One turn moves each row of this set onto another row. After a few examples, where does it send each row asked below?
J_329: [ 1.00 -4.49  2.11 -1.52  5.64  2.12  1.53 -1.93  0.86  3.46 -1.99  1.49
 -1.53  3.22 -0.72 -5.54 -0.72  1.60  0.42  1.95 -1.61]
J_349: [ 0.39 -2.77  3.10  0.09  1.23  1.54 -1.30 -1.01  0.04  0.17 -1.32  3.06
 -3.44  1.49  4.53 -3.69 -1.58  0.06  0.76  0.90  0.19]
J_657: [ 1.97 -4.48  1.62  2.03  3.35  2.75 -1.74  0.77  0.45  0.75 -1.20  1.52
 -2.07  5.31 -3.37 -4.27  0.59  4.27  2.05  1.61 -1.14]
J_376: [ 1.75 -4.73  3.22 -0.11  1.67  1.46 -0.74 -0.91 -0.95  2.23 -1.62  0.88
 -1.98  1.06 -1.65  1.36 -0.11 -0.71  0.86 -2.15 -1.11]
J_81: [ 0.68 -2.84  3.40  0.32  1.58  2.00 -0.55 -1.10  0.43  0.90 -0.66  3.70
 -2.80  1.56  4.46 -3.52 -1.39 -0.15  1.15  0.15  0.36]
J_142: [ 1.74 -3.71  1.67 -0.42  2.33  1.49 -0.57  0.31 -0.53  2.20 -0.86  2.72
 -2.19  1.42  4.32  0.37 -1.01  3.75 -0.35  2.08 -0.89]
J_600: [ 1.14 -2.54  2.13  1.41 -0.66 -1.01 -0.55 -2.74 -1.26  1.26 -1.08  3.12
 -2.80  2.42 -1.58 -3.25  0.87 -0.28 -0.10  4.08 -1.01]
J_103: [ 1.43 -4.64  2.67 -0.37  1.73  0.81 -1.18 -0.91 -1.60  1.69 -2.28  0.29
 -2.53  1.12 -1.77  1.32 -0.27 -0.52  0.93 -1.49 -1.64]
J_29: [ 0.89 -4.55  2.42 -1.58  5.77  2.35  2.13 -2.12  1.24  3.71 -1.47  1.96
 -1.32  3.08 -0.82 -5.67 -1.07  1.55  0.44  1.94 -1.17]
J_620: [ 1.55 -4.38 -0.75 -0.80  1.36  0.97 -1.79  0.18  0.50  1.23 -0.86  2.05
 -2.10  3.98 -4.51 -2.41  1.09  4.47  0.89  0.00 -0.75]
J_874: [ 1.55 -3.72  0.30  0.24  1.00  0.63 -0.23 -0.31  0.88  1.56  0.29  4.15
 -1.88  3.00 -4.70 -2.42 -0.37  4.80  0.48  0.00  0.56]
J_498: [ 1.83 -3.89  1.71 -0.59  2.58  2.02 -0.58  0.54 -0.38  2.98 -1.10  2.15
 -2.07  2.07  4.59  0.26  0.01  3.24  0.19  1.45 -1.48]
J_414: [ 1.78 -4.40  3.42  0.52  1.49  1.19  0.14 -1.04 -0.87  2.05 -1.04  1.91
 -1.89  0.29 -2.05  1.51 -0.81 -0.51  0.54 -1.83 -0.56]
J_827: [ 2.06 -3.77  1.86 -0.40  2.31  1.99 -0.16  0.34 -0.19  2.95 -0.56  2.80
 -1.71  1.60  4.49  0.46 -0.08  3.32 -0.24  1.34 -0.81]
J_961: [ 0.74 -3.07  2.69 -0.34  1.56  1.65 -2.10 -0.77  0.00  0.22 -1.88  2.17
 -3.62  2.33  4.49 -3.54 -0.94 -0.04  1.15  0.88 -0.47]
J_619: [ 1.67 -3.95  2.35  3.01  2.93  2.22 -0.17  0.36  0.68  0.25 -0.16  3.59
 -1.81  3.71 -3.65 -4.56 -1.30  4.58  1.22  2.02  0.17]
J_608: [ 2.04 -2.82  3.15  1.26 -0.35  1.31  0.40 -2.47  0.24  3.84  0.70  3.51
 -0.60  3.06 -0.94 -2.85  3.06 -1.18  1.17  1.52 -0.78]
J_279: [ 2.34 -4.28  2.79  2.99  3.10  3.17  0.26  0.48  1.02  1.44  0.36  3.75
 -0.85  4.30 -3.16 -4.06 -0.09  4.19  1.71  0.88  0.22]
J_210: [ 0.86 -4.49  2.49 -1.13  5.60  2.08  2.24 -2.36  0.95  3.57 -1.39  2.15
 -1.30  2.76 -0.86 -5.59 -1.48  1.56  0.00  2.22 -1.00]
J_213: [ 1.75 -4.38  0.36  0.10  1.19  1.34 -0.14 -0.27  1.46  2.31  0.77  3.86
 -1.00  3.53 -4.57 -2.23  0.68  4.36  0.84 -1.04  0.46]
J_500: [ 0.94 -3.30  2.90 -0.49  1.48  2.40 -1.79 -0.84  0.42  1.00 -1.48  2.01
 -2.92  2.48  4.65 -3.81  0.08 -0.26  1.69 -0.07 -0.39]
J_370: [ 1.39 -4.46  2.79  0.06  1.49  0.19 -1.11 -1.03 -1.80  1.16 -1.96  0.76
 -3.03  0.35 -2.29  1.20 -1.17 -0.22  0.19 -0.66 -1.18]
J_117: [ 2.25 -4.53  2.43  2.31  3.16  3.77 -0.84  0.74  1.12  1.58 -0.21  2.19
 -1.01  5.06 -3.08 -4.15  1.18  3.98  2.27  0.35 -0.58]
J_239: [ 1.81 -3.06  2.38  0.59 -0.09  1.52 -1.11 -1.94 -0.21  3.25 -0.73  1.62
 -1.36  4.14 -0.92 -2.89  4.02 -1.26  1.23  1.94 -1.94]
J_177: [ 1.46 -4.01 -0.42 -0.20  1.33  0.30 -1.20 -0.10  0.67  0.78 -0.60  2.83
 -2.37  3.36 -4.86 -2.58 -0.32  4.83  0.22  0.58 -0.15]
J_360: [ 1.63 -4.13  1.76  2.38  3.01  1.96 -1.28  0.71  0.12 -0.16 -1.32  2.16
 -2.33  4.66 -3.56 -4.51 -0.75  4.72  1.23  2.33 -0.56]
J_724: [ 1.81 -4.42 -0.12 -0.72  1.59  1.92 -1.24  0.02  1.19  2.38 -0.11  2.75
 -1.32  4.10 -4.38 -2.20  1.59  4.14  1.04 -1.17 -0.55]
J_146: [ 1.37 -4.11  3.26  0.50  1.21  0.48 -0.25 -1.23 -1.26  1.20 -1.51  1.82
 -2.54 -0.02 -2.16  1.08 -1.65 -0.35  0.31 -0.93 -0.50]
J_558: [ 0.63 -4.61  1.86 -1.65  5.77  1.69  1.57 -2.06  0.80  3.10 -2.34  1.63
 -1.71  3.19 -0.77 -5.70 -1.21  1.55 -0.06  2.66 -1.46]
J_712: [ 0.83 -3.15  3.26 -0.01  1.56  2.77 -0.88 -1.00  0.77  1.27 -0.85  3.02
 -2.52  2.22  4.90 -3.68 -0.31 -0.31  1.46 -0.53  0.24]
J_19: [ 1.36 -2.68  1.70  0.60 -0.10 -0.11 -1.83 -2.16 -1.21  1.72 -1.70  1.30
 -2.64  3.55 -1.25 -3.29  2.60 -0.71  0.54  3.48 -2.08]
J_371: [ 1.65 -2.50  3.07  1.87 -0.62 -0.17  1.07 -2.97 -0.46  2.59  0.37  4.53
 -1.51  2.17 -1.33 -3.08  1.03 -0.66  0.02  2.76 -0.26]
J_944: [ 1.72 -3.68  1.46 -0.67  2.22  1.60 -0.83  0.48 -0.63  2.27 -1.03  2.09
 -2.30  1.62  4.58  0.31 -0.39  3.48 -0.25  1.89 -1.30]
J_763: [ 1.81 -3.74  1.69 -0.26  2.13  1.63 -0.06  0.37 -0.15  2.69 -0.52  2.94
 -2.08  1.55  4.63  0.48 -0.77  3.55 -0.40  1.68 -0.87]
J_484: [ 0.63 -4.61  2.22 -1.17  5.74  1.52  2.00 -2.21  1.04  3.03 -1.96  2.04
 -1.67  2.95 -0.90 -5.67 -1.76  1.74  0.03  2.44 -1.18]

J_619 -> J_360
J_484 -> J_558
Now find these:
J_239 -> J_608
J_376 -> J_414
J_81 -> J_349
J_177 -> J_620

One turn moves each row of this set onto another row. After a few examples, where does it send each row asked below?
J_805: [-0.81  0.51  1.15  0.99 -2.39  0.70  0.78 -1.88 -1.05  2.56  0.60 -1.11
 -0.64  0.52]
J_667: [-1.12  2.95 -0.03 -2.09  1.78  0.82  0.42 -0.32  2.13 -2.08  2.32  1.90
 -0.20  0.25]
J_992: [-2.05  0.92 -0.44 -1.69 -2.09 -2.18  1.16 -2.09 -1.37 -0.92 -1.13  0.45
 -0.45  0.35]
J_998: [ 0.25 -1.19  1.70 -0.43 -1.40 -1.95 -3.54  0.76 -0.07 -0.99  1.06 -1.18
  1.65  3.08]
J_612: [-0.83  2.16 -0.05 -0.72  1.17  1.70 -0.82  0.92  1.20 -1.90  1.62  3.08
 -0.19 -0.55]
J_822: [ 2.34 -0.45  1.33 -2.68  1.08  0.67 -1.55 -1.47  0.02 -0.37  3.31  1.78
  0.47 -1.02]
J_702: [ 1.28  1.17 -0.01  0.79 -1.10 -1.02 -1.68  0.12 -2.09 -2.75  0.76 -1.39
 -2.59  3.09]
J_55: [-2.20  2.15 -0.10 -1.14 -1.80 -1.82  0.58 -3.89 -0.34 -0.27  0.53 -1.45
 -0.63  0.94]
J_515: [ 1.78  0.93  0.86 -0.62  2.01 -2.25 -2.04  0.51 -1.84 -3.65  1.41 -1.59
 -1.18  1.38]
J_293: [-1.66  3.25 -1.75 -2.36  1.97 -1.49  0.22 -0.26 -0.61 -0.28 -0.42  0.72
  0.46  1.68]
J_201: [-1.53  0.67  1.09  0.74 -0.98 -0.84 -0.50 -3.60  0.46  2.43  1.69 -1.81
 -0.90  0.57]
J_696: [ 0.07  0.52 -0.03  1.38 -1.19 -0.78 -3.43  0.93 -0.85 -0.35  0.88 -1.38
 -0.87  4.13]
J_167: [ 0.91 -0.75  2.53 -0.29 -1.06 -0.55 -1.02  2.67 -0.01 -1.85  2.78 -1.16
  1.38  1.53]
J_824: [ 1.37 -0.66  1.69 -0.43  1.27  1.33 -2.33 -1.91  0.48 -0.67  2.99  2.45
 -0.39 -1.04]
J_225: [ 0.63  0.63  1.49 -1.51  1.49  1.38 -1.03 -1.28  2.45 -0.43  3.77  1.72
 -0.20 -0.64]
J_911: [ 0.22 -0.45  1.10  0.11  2.26 -0.18 -1.63 -1.23 -0.07  3.69  2.03 -0.25
  0.83  0.49]
J_649: [-2.37  3.07 -1.16 -2.51  0.93 -2.03 -0.51 -0.06  0.22 -1.79 -0.16  1.74
  1.03  0.46]
J_243: [ 0.64 -1.01  1.26 -0.21 -1.40 -1.29 -3.76  1.19 -0.16 -0.55  2.13 -1.06
  1.49  3.18]
J_753: [-0.30  0.80  0.13  1.23 -0.94 -1.02 -3.46  1.31 -0.26 -0.70 -0.30 -1.14
 -0.86  4.04]
J_162: [-0.50  1.41 -0.46 -2.68 -2.17 -1.92 -0.12 -3.56 -2.00 -0.50 -0.15 -0.48
  0.32  1.12]
J_382: [-0.75  1.48 -0.63 -1.12  1.86  1.36 -0.74  1.27  0.78 -1.18  1.41  2.90
 -0.42 -1.25]
J_908: [ 0.59 -1.22  3.27  0.36 -1.24 -0.37 -0.81  1.94 -0.36 -2.14  2.06 -1.56
  1.34  1.43]
J_295: [-1.75  0.17  1.67  1.49 -1.30 -1.57  0.88 -2.45 -0.92  1.79  0.09 -1.35
 -0.97  0.23]
J_173: [ 0.78  0.56  1.81 -0.13  1.71 -1.66  0.14  3.11 -0.75 -2.33  2.19 -1.69
  0.26  1.64]
J_203: [-0.07 -2.02  1.17  0.83  1.35 -0.76 -1.63 -2.76 -1.15  2.49  1.75  0.10
  0.15 -0.42]
J_385: [ 1.02 -1.17  1.25 -0.29  1.03  1.71 -1.67 -1.12 -0.09 -0.09  2.88  2.29
 -0.26 -1.87]
J_861: [ 0.06  2.52  0.03 -1.47  0.60  2.18  1.14  1.17  0.45 -1.56  1.45  2.11
 -0.84 -0.30]
J_93: [ 0.12 -1.16  1.84  1.11  2.02 -1.06 -1.87 -2.76 -0.14  2.55  1.85  0.02
 -0.36  0.01]
J_820: [ 0.25 -0.48  1.74 -0.07  1.04  0.10 -1.88 -2.93  1.82  2.29  3.37 -0.18
 -0.31 -0.05]
J_663: [ 0.47  0.47  2.35  0.79  2.32 -1.29 -0.43  2.62 -0.85 -2.07  1.94 -1.93
  0.39  1.24]
J_624: [-1.84  2.04 -1.68 -2.99  0.79 -1.75 -0.20 -0.06 -0.22 -1.85 -0.45  2.20
  0.39 -0.03]
J_139: [ 1.30  1.38  0.37  0.47 -1.25 -0.75 -2.25  0.57 -1.43 -3.22  0.26 -1.02
 -2.80  2.25]
J_218: [-2.25  3.43 -0.98 -2.62  0.46 -1.65  0.68 -1.99  0.62 -2.08  0.67  0.26
  0.06  1.02]
J_579: [-2.15 -0.48  0.77  1.17 -0.94 -1.25  0.79 -2.48 -1.44  2.17 -0.49 -0.84
 -0.50  0.59]
J_570: [ 1.59  1.04  0.66 -0.70  1.58 -2.64 -0.81  0.69 -2.13 -3.39  1.48 -1.72
 -1.35  2.24]
J_91: [-1.99  1.54  0.26 -1.82 -2.27 -2.98  0.68 -2.43 -1.20 -1.19 -0.57 -0.25
  0.31  0.11]

J_382 -> J_624
J_696 -> J_243
J_822 -> J_861
Now find these:
J_612 -> J_649
J_515 -> J_139
J_218 -> J_55

